The same turns and mirrors carry the whole set onto itself, and each row onto the other rows of its family. Which rows share a family with each named row? Give them in list order.
These 32 rows form 4 families of 8 rows each.
Guz: [  8.4  30.6 -11.1  -2.9   8.4  -6.5 -14.3  16.3   0.5  21.1   6.9   5.9
   4.8 -30.2  -4.5  13.3  -1.3   7.5  21.6 -10.5  -1.1   6.1  10.5 -21.5
  15.8   1.7  11.3  25.6  -4.4  -8.2  16.6  13.9  10.9 -13.4   6.1 -18.3
  18.5 -24.9  19.5  -1.5  -2.4]
Rok: [  1.3  20.2   1.4  14.2  19.7   0.3 -21.1   6.3  -2.7  -0.2   0.8 -22.8
  13.3 -23.7 -19.4  24.3  23.9 -12.4   9.1  -4.4 -12.9  -8.5  15.5  -8.3
   1.6   5.3  -5.3   7.7 -24.3  11.9  22.3  -8.9  18.4  -9.8   5.2 -19.7
  -1.3   2.2  18.0  -8.5   2.6]
ton: [  2.5  14.5 -22.0  -4.1  21.3  -3.5 -14.3  21.9   5.9   7.9   5.6  -4.8
   3.4 -21.0 -22.2   8.3   1.4   9.8  17.4  -0.5   3.1   9.3  11.5 -14.7
  16.4   9.3  10.5  40.5  -6.9   0.8  -3.2   1.7   4.6  -3.5  -4.9  -7.5
  13.6 -21.0  33.1   1.4   1.8]
doki: [ 19.1   0.1 -19.3  -8.8   1.1  -5.1 -21.5 -11.3   8.9  22.3   0.3   3.3
  -4.1 -23.5   9.1  19.1  21.9  11.4  20.7 -11.6  -2.6  41.2   0.8  -1.0
  14.6  -5.9   2.1  10.3   2.4 -10.6  -5.7   7.7  16.4   1.5  20.0  -5.3
   9.1 -20.5  18.4  16.0  -6.3]
sosud: [  1.1   5.6  13.2  12.8  -2.3   1.1 -10.5   8.5   7.5  16.5  -4.8  -0.1
   8.0 -25.9  -4.7  -8.6  24.3   0.8  33.0   7.1 -19.9  -2.7  18.7 -12.5
  25.3  10.4  -2.2  23.2 -21.3 -17.0   1.3  -0.1  11.1   4.7  11.3   5.2
  13.0   0.2  -2.9   9.7 -10.3]
div: [ 24.7  -3.6 -20.1   0.3  -5.1  -9.3 -23.1  18.8  12.8 -17.2  15.0 -16.8
 -16.5   4.5   0.6  15.2  24.3  -7.4   5.3  -4.7 -24.8  10.1  19.1   5.9
   5.2  -6.7  -2.3  -8.4  -9.6   5.3  -5.2   0.5   0.4   1.4  13.3   3.5
   6.1  -6.6  11.0   4.7 -13.3]
bop: [ -4.5   4.6   7.3   8.9   8.8  12.3 -17.3  14.3  16.8  -9.9  -1.6 -11.5
   9.3 -18.0  -8.5  -3.9   7.7   5.7  26.2  12.9  -6.6 -14.5  22.2 -15.1
   8.7  -8.2   6.3  24.8 -17.7 -20.7   2.5   1.5  -1.9   3.6  14.3  -4.4
  17.0 -22.7   8.6  11.7  -4.6]
doza: [ 13.8  -2.8  -4.7 -10.4   5.5  -7.2 -23.3  -5.1  28.1  13.0  -4.9  -3.2
   3.0 -26.0  -0.7  22.0  20.5  11.6  31.1  -4.6 -11.6  41.4   0.6  -5.7
  -1.0   1.6   1.2  10.6   8.9  -5.7  -3.1   1.0  12.2   7.2   8.8   1.7
   9.3 -16.0  12.9  12.8 -20.8]
dudor: [ 16.3   0.0  -5.4   2.4   6.5 -14.9 -18.4   1.1   1.8  -7.4   8.3  -6.3
  -3.7 -11.5   2.3   9.3  13.2  10.7  10.1  -0.3 -12.0   2.4  23.2  -4.2
   4.1 -13.5  -1.7  12.6  -5.2 -13.1  -5.5   7.5 -18.5   3.2   3.1   3.9
  10.4 -29.0  -5.8  26.0 -17.0]
moli: [ 35.9   6.4 -17.6  15.0  -8.8 -10.8 -26.9   7.2   8.4  -0.6   1.7 -21.3
  -2.3  -4.5 -12.1  21.3  16.5   2.2   5.9 -12.2 -18.7   7.6   8.0   7.6
   1.5   6.4 -14.6 -23.0  -7.7  14.3  -5.8   2.0   8.9   3.4  23.4   8.6
   7.3  -5.9  13.8   5.3   6.4]
pasit: [ 16.6   3.3   2.0  13.9 -10.5 -11.7 -16.9   1.9   8.4  10.0   0.9  -9.0
  -4.5 -23.3  12.3  15.5  19.5  18.8  10.9 -17.3  -8.3   3.9  15.2  -6.3
   8.9  -6.5  -7.4  -3.1   5.1  -7.7  -1.9  11.5  -3.3 -14.1   8.3   7.4
   2.8 -26.2  -7.6  31.6  -2.9]
Ses: [ 17.4  -1.9   7.8   5.8 -10.5 -14.4  -6.0  -9.1   9.3   4.1   0.1  -8.1
  -3.4 -20.0  11.8   9.7  24.8   9.4  12.9  -5.9  -9.9  -7.2  11.1 -14.3
  16.7  15.3  -5.5   2.2   2.7  -7.7   5.9   9.8 -11.6  -4.1   7.9   9.5
  -1.4  -5.1  -4.4  28.4  -9.5]
doro: [ 23.7  31.0  -7.7  -5.3  11.8 -11.9  -8.4  17.1  17.0   7.8   2.2  -1.3
  11.1 -35.5 -15.9  12.3  11.9   8.4  22.9 -11.5  -5.9   3.9   8.0 -22.4
   8.7   9.0   4.0  31.6  -1.7  -9.2  24.1  -3.5   9.9  -5.1   1.9 -14.5
   7.7 -20.9  19.4   4.5 -10.1]
Melom: [  9.5   3.6   2.6   6.7  -6.0 -10.8  -2.1   0.1   3.8   6.7   9.0 -14.7
  -2.0 -26.0  13.1  18.6  10.8  22.1  -0.9  -7.0  -2.3   6.2  10.7 -12.8
  10.1  12.8  -4.1  -1.6  -1.6  -3.3  -6.7  13.5  -4.3   6.9   7.2   2.7
   0.1 -26.4   3.1  38.9 -10.8]
vudas: [-12.2  -7.7  -4.0   4.8   2.3  -0.6 -28.1  -2.7   3.5   1.0   1.4 -16.4
   7.8  -2.6   0.1  26.0  28.4  -2.5  15.7 -12.6  -8.6  16.6  -6.3  -7.1
  -3.6  -3.2  -6.1  -9.7  -0.8  21.3   8.1 -14.9  13.1  10.6  17.7  -4.5
 -18.8  -1.7   6.4   7.7  -9.0]
vaza: [ -2.4  13.6 -13.3   4.3  21.2   0.6 -19.4  16.5  12.4  -9.3  11.5 -24.0
   9.0  -8.5 -11.4  12.0   3.2  -6.6  -1.4  -1.6   1.0   2.4  18.7  -3.4
  10.0   4.9  -1.9  14.6 -17.1  22.4   5.8  -8.3  17.1  -7.0  -3.6 -13.1
  -0.9  -6.9  23.1  -9.7  23.6]
gug: [ 15.0  29.9 -12.7  -8.2  16.7 -15.7  -3.9  11.5   0.3  26.9  -1.2  -7.5
  14.4 -35.0   1.5  14.2  -2.0  -2.5  24.5 -13.0  -4.0   2.4  14.2 -18.6
  10.5   9.0  10.3  22.6  -9.5   2.7   6.9  -8.4   2.8  -6.0   6.7 -20.2
   2.0 -26.3  27.8   5.9  -7.8]
zipad: [ -5.2 -10.6 -15.9  -3.9  18.2  -8.1 -18.6  -5.1   8.0  -3.9   8.3 -25.3
   5.8   6.1  13.8  15.3  23.4   1.2   7.0  -8.1  -0.7  19.0   9.8   7.9
  10.1  -6.6 -11.1   1.6  -1.5  13.6  -5.6 -11.3  11.7  -2.3  10.8 -10.0
 -15.0  -8.5  23.5  13.2  12.1]
Zav: [ 10.5   2.2  -9.8   6.3   3.5  11.4 -17.8  27.0  18.9 -22.4   0.5 -14.8
  -4.7   2.3 -16.5   3.1  20.3  -8.0  21.1   9.5 -14.4 -11.2  10.4  -7.9
  13.9  -0.2   6.3   4.1 -18.2  -1.9   2.1 -13.0   8.1  10.9  29.8  -6.5
   5.2  -2.3  27.3  -6.0   3.2]
kisuk: [ 11.7  18.1  -4.7  19.3 -13.8  -5.1 -10.6  21.6   8.8   3.6   1.5  -2.1
  -0.3   3.9 -18.1   3.9   9.2  -0.3  40.6   3.7 -18.8  -2.8   5.3  -8.4
   9.8  15.3  -7.9   9.9 -26.9   4.8  11.5  -8.9   7.3  17.8  23.7  -0.2
   1.5   2.2  12.3 -10.2   1.2]
lakep: [ -5.4  -3.4 -10.4   0.9  -9.2   8.6 -27.2  -2.3   8.1   3.6   8.3 -11.7
  12.0  -8.4  14.6  23.8  22.5   1.4   8.7  -9.2  -1.6  20.5  -0.7  -2.0
  11.2  -7.7  -8.6 -18.7  -2.1  20.5   2.1  -5.3  18.7   2.5  22.0  -6.8
 -15.1  -6.7  18.8  -2.2   9.7]
zepad: [  1.5   6.9   8.6  16.6  11.5   4.8 -10.1   8.8   0.7  17.6 -16.3  -3.9
   7.1 -26.1 -14.3  -2.5  16.8  13.3  29.2   0.7 -11.5  -7.3  12.0 -15.7
  21.3  -3.4   3.7  22.0  -8.8 -23.9  -0.7   1.2  13.8  -3.2  23.7  -1.3
  21.9 -14.8  -0.4  15.4   3.6]
Kel: [ -5.8  12.3  14.7  10.9  13.7  11.2   4.6  15.3   9.3  13.9  -8.2  -7.3
   1.8 -37.9   3.3   1.3  19.2  13.3  19.7   6.3  -4.5   4.5  19.4 -14.5
  24.1   6.8   4.1  18.9 -23.2 -16.9  -3.1  -2.1  11.2   7.1  16.7  -1.1
  19.2  -8.9   9.4  14.6   3.2]
ruzo: [ 18.0   6.2 -17.3 -17.6   7.2  -5.8 -11.1  -4.4  20.7  23.1  -7.3 -16.6
   2.2 -29.8  16.9  22.1   5.0  -1.2  23.6 -17.9 -10.7  39.5   2.0  -4.6
  12.2  -0.1   7.7  14.1  -2.9   1.3 -11.6  -2.5  15.4   2.7   9.3 -10.0
   8.4 -12.8  13.1  11.5 -13.3]
Zad: [ 21.1   6.7 -12.8  12.4  -4.7 -15.4 -15.3   3.6   7.7   6.6  15.3 -29.9
 -11.0   2.1  -1.8  30.2   8.1   7.4   5.9  -7.0 -25.0  15.0  19.1   0.2
  -0.9  15.4 -11.5 -16.5 -18.3  15.6  -8.3  10.0   9.2  10.2  23.5  -2.6
   6.1  -6.9  21.3   1.7  -8.2]
Pilu: [ -7.9  14.8  -5.3   4.6   5.7   5.3 -11.6   5.7  -5.3  18.8  -6.5 -27.7
  18.8 -30.9 -10.8  22.8   9.2 -11.4   7.3   1.2 -11.4  -3.1  19.9  -8.4
  -2.3   3.0   7.5   9.9 -24.4  23.6   6.5  -9.0  18.8  -4.5  10.6 -19.7
  -8.1  -9.2  28.7  -3.2   8.6]
vog: [ -6.6 -11.2 -21.2 -11.1  11.6  -6.0 -18.6   5.3  10.3  15.1   7.7 -12.4
   1.9 -11.5   8.6  10.3  19.2  13.2  26.7  -8.3  -4.1  29.9  10.4  -0.4
  12.0  -3.7   0.3  27.2   4.1  -7.8 -12.4   6.5   8.5  -7.2   3.8  -3.1
   6.2 -21.9  30.6  20.5 -14.0]
ropa: [  4.6  16.7  -6.5  17.6  -5.3   7.6 -18.0  37.6  10.9   3.0  -2.9 -11.4
   7.1  -2.1 -19.1   6.1   6.1   1.5  32.9  -6.0 -20.4 -10.0   2.0 -13.7
  16.6   4.5  -3.9  -2.3 -12.5   5.1   4.5  -7.4  19.8   3.8  29.5  -3.3
  13.7  -1.8  17.2 -16.4   6.2]
momuz: [  1.6  21.4  -9.5  11.7   3.4   1.7  -1.4  31.2   8.8  10.4   5.7 -13.7
  -5.0   2.7  -7.6   3.2  14.0   5.6  24.6  -8.5 -17.9   1.0  13.6 -16.4
  18.0   8.8  -0.5   6.5 -26.3   7.5   7.1 -15.8  17.0  18.7  37.8  -7.6
   6.0   2.0  22.1 -13.9   4.7]
runip: [ -0.4  19.7  -6.1   7.4  15.9   6.4 -20.8   1.4 -11.1   7.2   1.2 -13.7
  21.8 -19.9 -17.5  16.8   6.6  -7.8   0.7   4.2  -2.2  -8.2  10.7  -9.9
   8.7   5.4  -0.2   0.9 -17.3  15.3  15.4  -0.5  20.7  -1.2  17.6 -18.6
   7.9  -4.8  22.8 -13.4  19.6]
Gesed: [ 28.0   6.4  -5.4  12.5 -19.7 -12.9 -17.5  -1.7  19.1  -2.5   3.5 -24.8
  -9.0  -1.7  -4.5  18.6  11.8   0.3  15.4  -2.7 -20.2   3.4  11.1   4.4
  -8.5  18.9 -11.6  -8.2 -16.0  11.8   9.5  15.5   1.7   4.1  15.8   5.8
   6.7   6.2   9.9   7.2   0.2]
vin: [ -4.7  -5.3 -12.6  -4.8  -5.5   6.8  -8.0  -3.3   5.4   8.3  -7.4 -20.9
   3.5 -14.1   7.2  35.7  13.2  -1.1  12.8  -9.3  -6.6  22.1  -6.4  -8.5
   8.9  -4.9   4.7  -1.1  -4.2  25.6  -5.6 -17.4  13.7  10.2  17.1 -10.3
 -21.5  -4.8  14.7   2.7   5.7]

Which other rows belong to the same family as vog? ton, div, bop, dudor, vaza, zipad, Zav
Which other rows belong to the same family as sosud? Ses, gug, kisuk, ruzo, Pilu, Gesed, vin

